In the rows, 128 means zero.
The same turns and mirrors carry the whole set onto itself, and each row onto the other rows of its family. Which rows share a family with each named row? Give them in list order.
These 40 rows form 5 families of 8 rows each.
sina: [132 113 116 131 128 116 112 145  98  93 123 141  90 114 161 117 125 131
 116 150 133 131 148 133]
zevun: [126 114 115 137 159 125 147  82 118 135 119 151 151 129 105 114 116 112
 146 111 131 147 111 130]
Fum: [145 140 111 123 110 107 137 136  83 112 120 121 108 103 147 107 131 131
 112 135 125 167 136 130]
lol: [111 104 128 151 150 143 105  98 133 125 101 152 135 139 121  94 125 108
 143 104 152 128 130 137]
vored: [148 123 115 129 131  97 141 149  89 105 115 128  95 116 152 112 129 112
 114 149 126 160 133 122]
mafef: [144 118 118 133 141  94 121 156  90 117 125 133  92 104 143 112 125 126
 119 148 124 161 137 124]
zon: [123 105 120 141 155 133 153  87 116 128 116 145 144 136 108 107 137 110
 146  92 131 150 113 131]
tav: [115 107 121 155 150 134 126  84 132 131 112 163 135 140 137  91 128 107
 145 109 164 135 135 145]
lesu: [131 119 115 126 128 103 111 158 114 108 126 132  84 126 153 101 130 125
 123 147 140 137 150 138]
Mil: [142 104 120 129 139  99 131 154 102 105 121 131  96 107 142 108 142 123
 111 155 123 159 144 120]
sobo: [142 113 114 129 133 106 135 146  87  98 127 138 100 105 147 128 127 124
 118 153 118 144 137 119]
reb: [120  98 124 150 159 138 114  93 133 126 114 154 130 147 116  97 121 110
 141 102 156 129 144 135]
Sava: [126 119 118 145 128 144 123  88 119 138 111 144 149 134 109  95 128 117
 144  89 139 133 126 148]
Zekot: [144 124 111 124 104 116 120 138 100 115 127 124  99 110 145  94 141 148
 110 133 127 149 153 152]
deve: [146 127 112 135 115 110 111 144  91 121 129 125  93 109 153 100 127 149
 118 133 131 152 144 154]
Tarov: [121 101 122 155 167 121 142  90 127 131 112 165 137 135 128 102 128  91
 145 119 154 145 127 124]
pize: [107 103 125 140 158 142 122  90 133 121 106 153 129 147 123  96 132 113
 144  94 150 136 128 137]
movik: [139 128 111 126 116 103 137 146  91 115 143 113 116 100 137 110 141 143
 121 137 126 166 132 134]
zos: [117 119 115 138 144 140 128  74 122 134 119 146 152 129 115 103 117 132
 144 102 143 142 119 147]
gav: [137 128 108 128 105 112 118 144 101 114 138 118 101 117 152  98 137 149
 122 132 138 144 144 157]
tipo: [125  92 126 152 174 125 134  98 124 125 117 152 139 136 106 110 123 100
 142 110 144 144 131 115]
Fenik: [139 116 117 136 129 109 120 147  99  99 112 128  86 125 169 102 129 123
 112 148 142 149 142 136]
bef: [127 110 117 148 138 144 125  82 121 135 123 143 145 139 109  97 124 126
 141  88 147 136 138 147]
dulom: [113 102 120 147 161 139 117  83 134 124 113 151 136 142 129 101 114 124
 145 111 153 129 123 149]
mog: [151 118 112 126 116 104 142 142  91 115 132 121 110 100 135 106 145 138
 111 140 116 164 140 134]
saza: [127 114 118 150 151 122 155  81 115 139 121 156 153 123 117 103 133 101
 145 109 145 156 121 128]
safek: [134 129 110 125 106 124 114 133  91 102 128 134  99 107 156 113 127 149
 115 136 130 136 148 145]
Lufun: [148 126 113 134 123 101 126 145  82 122 132 123 105  97 141 110 129 143
 117 136 122 166 135 137]
Gevo: [134 104 119 149 153 132 145  87 111 134 128 141 155 128  99 110 127 115
 142  96 137 151 126 127]
filen: [135 111 119 127 126 110 109 150 112 106 117 135  86 117 153  96 138 133
 110 147 135 144 157 138]
pem: [114  93 126 145 171 131 140  95 126 119 108 151 134 142 117 106 135 102
 145 102 141 144 117 124]
Defa: [144 129 109 124 111 114 136 135  80 106 133 131 111  98 143 123 130 140
 116 139 115 148 137 131]
Nit: [123  97 119 147 174 124 137  91 129 125 112 156 136 143 119 112 114 104
 147 120 142 134 115 132]
Rimir: [120  89 129 158 169 130 129 105 124 122 106 148 143 134 114 108 130  95
 144 114 142 140 115 121]
saz: [121 120 115 150 135 136 138  75 120 139 121 154 150 127 127  92 132 118
 144  99 155 147 130 148]
ruge: [117 115 119 136 142 143 135  81 122 131 113 146 139 141 113  96 135 122
 146  84 139 141 124 144]
kir: [135 105 120 153 146 131 148  95 110 135 117 140 156 129 103 110 133 105
 146 100 129 145 109 132]
rabag: [141 118 117 135 133 103 106 154 100 116 122 135  82 116 155 103 123 133
 118 144 134 147 148 140]
getu: [133 118 117 125 140  93 130 160 102 109 131 128 101 108 139 113 135 119
 122 152 129 159 137 115]
rul: [136 133 113 129 108 119 116 134  93 106 117 120  99 113 164  97 131 142
 109 134 141 156 145 145]

The rest of the family of getu: lol, lesu, Sava, movik, gav, Rimir, kir
The rest of the family of Nit: zevun, Fum, vored, zos, Fenik, dulom, rul
The rest of the family of Tarov: sina, tav, sobo, saza, safek, Defa, saz

The same turns and mirrors carry the whole set onto itself, and each row onto the other rows of its family. Which rows share a family with each named row? Give them in list order.
These 21 rows form 7 families of 3 rows each.
fid: [151 141 138 152 117 139 105 123 128  82 126 143 138 136  98]
Buzun: [133 133 162 135 113 131 101 119 119 107 126 103 107 110 133]
tozo: [131 146 143 152  90 151 145 159 119 115 146 112 142 105 143]
raku: [120 162 130 127 142 135 122 139  95 103 124 122 150 143 148]
bupo: [153 113 140 147 101 137 144 123  93 129 131 149 152 125 135]
zoni: [134 146 139 157  89 150 148 152 126 116 150 109 140 108 141]
mabu: [124 131 153 138 117 116 106 128 128  99 127  98 103 117 139]
dabad: [136 117 133 142 109 117 153 149  89 120 127 140 154 135 142]
dume: [130 138 110 158 107 116 145 124 146 128 132 140 143  96 107]
gole: [120 136 108 105 120 122 112 137  99 126 121 116 130 120 104]
goti: [131 141 123 140 106 135 132 129 117 134 119 147 156  84 106]
famin: [149 111 128 160 106 114 153 129 117 122 139 140 143 141 141]
riguv: [125 131  99 126 119 109 120 124 131 121 136 108 119 130 107]
rede: [115 144 113 138 113 112 145 153 121 121 118 138 153  98 111]
zakuf: [142 146 141 139 122 140 104 139 109  80 116 142 146 138 101]
Tedak: [136 146 145 154  87 156 143 152 120 118 145 111 141 106 141]
bizin: [149 152 141 139 128 161 112  98 106 117 134 131 145 129 137]
kemub: [136 150 120 153 137 128 127 112 136 100 145 119 133 147 148]
Lapi: [139 131 111 120 112 135 109 105 118 134 130 118 125 115  99]
tumo: [139 146 132 147 123 123 112 143 128  75 124 137 138 147 103]
Leguk: [123 137 160 127 116 128 103 134 109 101 120  98 113 110 139]

The rest of the family of dume: goti, rede
The rest of the family of zakuf: fid, tumo
The rest of the family of Tedak: tozo, zoni
The rest of the family of dabad: bupo, famin
The rest of the family of mabu: Buzun, Leguk
The rest of the family of bizin: raku, kemub

The same turns and mirrors carry the whole set onto itself, and each row onto the other rows of its family. Which rows share a family with each named row? Give them in list order.
These 32 rows form 4 families of 8 rows each.
toroz: [128 133 122 137 102 156 137 107 114 162 122 146 137 125 143 146 126 113
 132 117 137 106 152 109 124 110 139 111 142 154  87]
mano: [122 138 110 130 137 124 153 108 124 113 107 104 123 129 113 152 107 121
 137 131 151 134 107 117 127  90 107  94 125  84 118]
mepu: [135 132 118 135 124 133 105 124 124 144 140 116 150 144 131 138 148 142
 132 113 158 172 118 128  94  98 118 119 135 137 110]
fip: [136 133 132 140 145 128 139 131 124 107 129  76 104 150 127 108 116 135
 121 134 128 145 112 123 108 123 109 123 118 122 130]
Duser: [133 115 144 134 113 140 102 119 114 143 149 130 135 151 127 130 146 147
 129 127 135 145  89 117 107  84 119 140 135 120 106]
Futof: [134 123 112 106 116 135 149 120  99 144 111 138 135 113 134 146 123 117
 160 127 135 114 141 114 110 118 148 106 152 157  94]
segub: [131 146 112 133 153 134 127 119  96 125 124  92 117 157 108 121 121 122
 118 131 135 132  98 128 134 125 103 122 108 137 106]
Gib: [135 111 125 142 148 121 137 139 126 137  96 101 118 133 112 153 129 118
 120 123 144 128 111 109 121  99 111 111 145  97 111]
dobab: [130 160 114 108 131 147 160 124 124 138 129 149 133 117 130 125 116 128
 142 108 132 107 131 126 110 133 134 112 139 149  85]
dufe: [116  90 119 140 129 119 134 135 124 135 115 110 130 127 109 144 102 142
 127 132 129 138 117 121 114 110 115  85 126  94 128]
Zovim: [115 145 131 109  92 132 138 104 114 122 174 128 129 111 148 116 116 125
 146 140 126 103 124 108 114 120 144 115 121 141 128]
risum: [118 128 121 122  90 128 155 108 118 119 146 121 121 126 143 128  99 105
 136 150 111 104 118 121 113 134 133 128 134 158 114]
Bamap: [144 121 153 127 110 143 115 120 124 151 128 122 141 135 134 136 141 125
 136 143 168 172 115 104 111  94 110 107 140 135 108]
vufoz: [149 106 139 128 114 133 107 128 137 149 134 126 142 140 137 126 155 138
 123 121 169 157 121 120 116  92 125  93 125 116 116]
dum: [116 123 126 113  94 125 135 127 125 132 110 134 107 134 114 117 108  82
 124 151 141 104 123 133 160  94 140 117 112 119 115]
pago: [165 124 107  94 100 135 116 120 114 129 122 115 118 117 152 130 108 112
 139 120 128 154 154 151 128 108 137 109 104 126  97]
kino: [134 147 144 131 115 115 115 128 135 124 139 121 147 140 138 142  99 144
  95 116 174 136 130 106 127 124 103 119 131 129 108]
padur: [136 145 126 147 111 120 106 120 140 118 164 118 128 148 132 132 116 115
 111 119 170 119 111 125 124  98 101 142 101 118 117]
zef: [ 90 132 138 133  81 130 149 124 102 128 142 123 129 112 144 137 127 113
 133 150 110 117 125 137 117 104 136 107 145 136 108]
begoz: [120 134 120 100  93 134 117 131 143 122 108 139 106 122 128 138 100  93
 120 120 136 111 124 127 149  97 151 128 126 118  81]
Kalil: [129 128 115 145 143 148 139 128 114 146 140  94 120 138 112 102 137 137
 128 131 121 126 111 122 104 125 108 121 119 126 151]
zufi: [118 124 126 120  91 130 125 129 135 133 109 143 106 116 117 117 102  84
 136 136 157 118  95 132 135 103 145 135 104 132 115]
Zuzu: [144 126 135  97 114 102 130 150 117 127 144 134 116 106 134 116  89 111
 138 136 138 139 151 139 119 103 141 116 106 122 109]
muleg: [111 139 126  96  92 139 156 115 117 122 145 117 118 109 163 120 120 130
 138 138 121 116 111 112 115 129 134 111 142 137 137]
tubob: [141 116 131 120 102 145 131 136 131 128 100 136 124 136 142 121 125  94
 116 122 120 117 102 149 143  98 149 125 113 146  92]
Gulu: [122 133 120 145 143 138 145 119 123 126 108  93 141 135 118 155 114 119
 124 134 146 113 131 105 130  96  99  82 133 104 119]
mag: [126 123 115 139 128 151 124 135 113 140 116  86  95 132 120 103 133 129
 123 124 133 141 117 142 109 144 103 116 120 123 129]
koru: [124 141 129 139 100 121 109 119 158 112 151 110 151 138 114 146 119 121
 109 128 163 133  98 115 112 120  99 123 131 118 110]
Dur: [130 133 125  96  99 126 119 127 118 128 128 127 104 126 140  96 113 124
 135 127 122 156 147 143 125 107 169 128 115 130 110]
vomog: [127 144 126 135 109 156 154 105 104 148 108 138 123 122 127 141 109 113
 146 129 142 105 151 125 111 108 124 128 155 137  83]
memug: [148 116 104  91 120 145 126 135 119 136 124 125 110 134 146 107 104 124
 141 117 121 127 154 148 127 104 149 109 103 126 117]
moru: [146 141 128 141  99 129 110 118 134 115 147 111 141 130 147 141 109 131
 118 108 161 118 106 120 107 116 100 155 119 121 127]

The rest of the family of Futof: mepu, fip, Gib, risum, begoz, koru, Dur
The rest of the family of Duser: segub, dobab, dufe, kino, zef, Zuzu, tubob

The same turns and mirrors carry the whole set onto itself, and each row onto the other rows of its family. Which rows share a family with each named row? Give them in list order.
These 32 rows form 4 families of 8 rows each.
tid: [113 122 120 129 132  99 120 169 135 146]
zuv: [149 139 118 143 134 143 112 158 137 157]
bazu: [103 104 141 138 103 145 137 148 108 136]
neso: [ 96 112 127 142  97 150 140 151 115 139]
rup: [146 131 108 142 137 153 107 153 133 157]
fubu: [120 128  88 149 106 140 130 155 101 102]
Zinep: [116 129 102 160 107 171 132 152 115 128]
kezi: [125 114 134 124 126 134 115 153 131 167]
Fesi: [ 94 119 113 138  96 113 129 151  99 117]
nup: [107 119 119 139 105 110 124 149  91 111]
keba: [102 115 108 134  97 121 137 155  98 110]
Vefo: [103 106 121 135  96 151 147 154 111 128]
kilab: [130 133 126 125 127  94 110 158 121 146]
puzug: [144 140  95 137 138 118  96 152 116 136]
mito: [119 120 125 136 134 132 127 169 147 160]
manet: [122 121 109 128 118  90 105 159 120 141]
Pitut: [130 125 139 127 125 124 118 157 136 164]
puvi: [122 121 120 120 128  96 105 153 114 145]
topa: [128 135  96 158 117 139 117 148  94 104]
bepe: [144 139  86 149 129 119 100 159 125 134]
Tugek: [128 138  95 144 140 106 111 170 132 131]
mifi: [142 125 107 148 125 154 113 158 143 159]
Zudi: [118 109 131 128 113 124 119 158 137 166]
Vakuv: [148 147 104 141 136 114 102 157 124 139]
peze: [134 135 109 142 102 168 127 143 108 114]
zali: [111 121 128 122  91 127 129 143  98 112]
Razon: [118 119 134 126  93 160 135 144 112 127]
lipa: [115 136  88 157 108 134 122 151 100 107]
zase: [120 121 101 150 105 169 140 155 114 120]
gimep: [127 138 103 135 101 134 120 144  94 100]
pilo: [125 123 116 157 113 174 132 147 112 129]
nav: [135 136 101 150 142 140 118 168 144 147]

The rest of the family of zuv: fubu, keba, Vefo, kilab, Pitut, Vakuv, zase
The rest of the family of lipa: neso, rup, Zinep, kezi, Fesi, puzug, puvi

The same turns and mirrors carry the whole set onto itself, and each row onto the other rows of its family. Which rows share a family with each named row? Give them in list order.
These 32 rows form 4 families of 8 rows each.
denam: [135 117 140 151 117 137 159 137 144 136  80 107 155]
Ruril: [137 121 103 144 105 142 152  97 121 143 111 128 169]
Fudim: [133 105 134 150 132 119 173 125 142 135  83 110 138]
rodit: [ 99 132 114 131  88 114 131 135 142 143 111 118 150]
Nuvut: [119 100 119 129 140 139 142 125 151 168 127  90 125]
zanal: [141 115 146 145 110 118 146 133 150 138  87 107 163]
rima: [106 116 115 131 140 130 141 108 141 163 106  87 159]
vomep: [104 121 142 119 100 114 138 141 133 147 116 121 139]
lub: [106  88 127 140 145 156 169 122 138 141 140 107 154]
zit: [118 102 111 156 113 124 148 100 124 164 124 126 160]
disi: [112 114 127 129 138 125 136 149 178 126 128  99 141]
gofam: [138  88 123 150 119 138 158 164 143 135 106  93 144]
zutu: [114 116 141 130 123 135 145 142 174 116 135  85 144]
Fotu: [112 110  94 128 127 131 133 108 147 130 163 116 148]
sopog: [137  96  98 164 138 149 161 109 147 118 133  99 146]
raf: [127 118 131 127 124 138 152 148 153 101 123  94 124]
kefeb: [110 120  87 129 134 146 144 113 154 129 149 119 145]
Lin: [134  91 110 144  99 132 183 112 146 120 131 125 143]
Nenu: [102 124 119 164 116 134 154 143 159 119 148 106 129]
tiga: [143 122 118 141 104 135 150 137 156 103 133 138 151]
vob: [115 125 123 130 145 127 148 118 140 170 118  89 146]
Puf: [149 100 122 145 154 150 165 114 153 122 131 108 153]
mav: [135  88 123 128 119 133 152 108 110 145 104 113 147]
nov: [123 115 120 158  99 127 158 125 126  96 120 134 162]
Bar: [105 131 118 133  93 128 114 125 152 143 114 124 143]
ker: [133 102 113 149  98 136 148 129 152  98 124 135 157]
damu: [110 112 107 135 105 149 128 124 136 127 164 108 148]
munu: [134 110  95 146 122 132 147 101 119 152 108 137 159]
Geki: [ 99 118 121 140 118 128 145  90 123 131 145 124 131]
sobif: [ 99 118 134 145 136 134 123 137 121 146 117  92 135]
Lof: [130 121 116 146  90 106 134 129 128 126 112 107 120]
rofeg: [146 105 113 139 153 139 176 122 150 125 124 102 164]

The rest of the family of zit: Fudim, Nuvut, vomep, sopog, raf, nov, damu
The rest of the family of mav: lub, gofam, Lin, Nenu, Geki, sobif, Lof
The rest of the family of Puf: denam, rodit, zutu, Fotu, vob, ker, munu

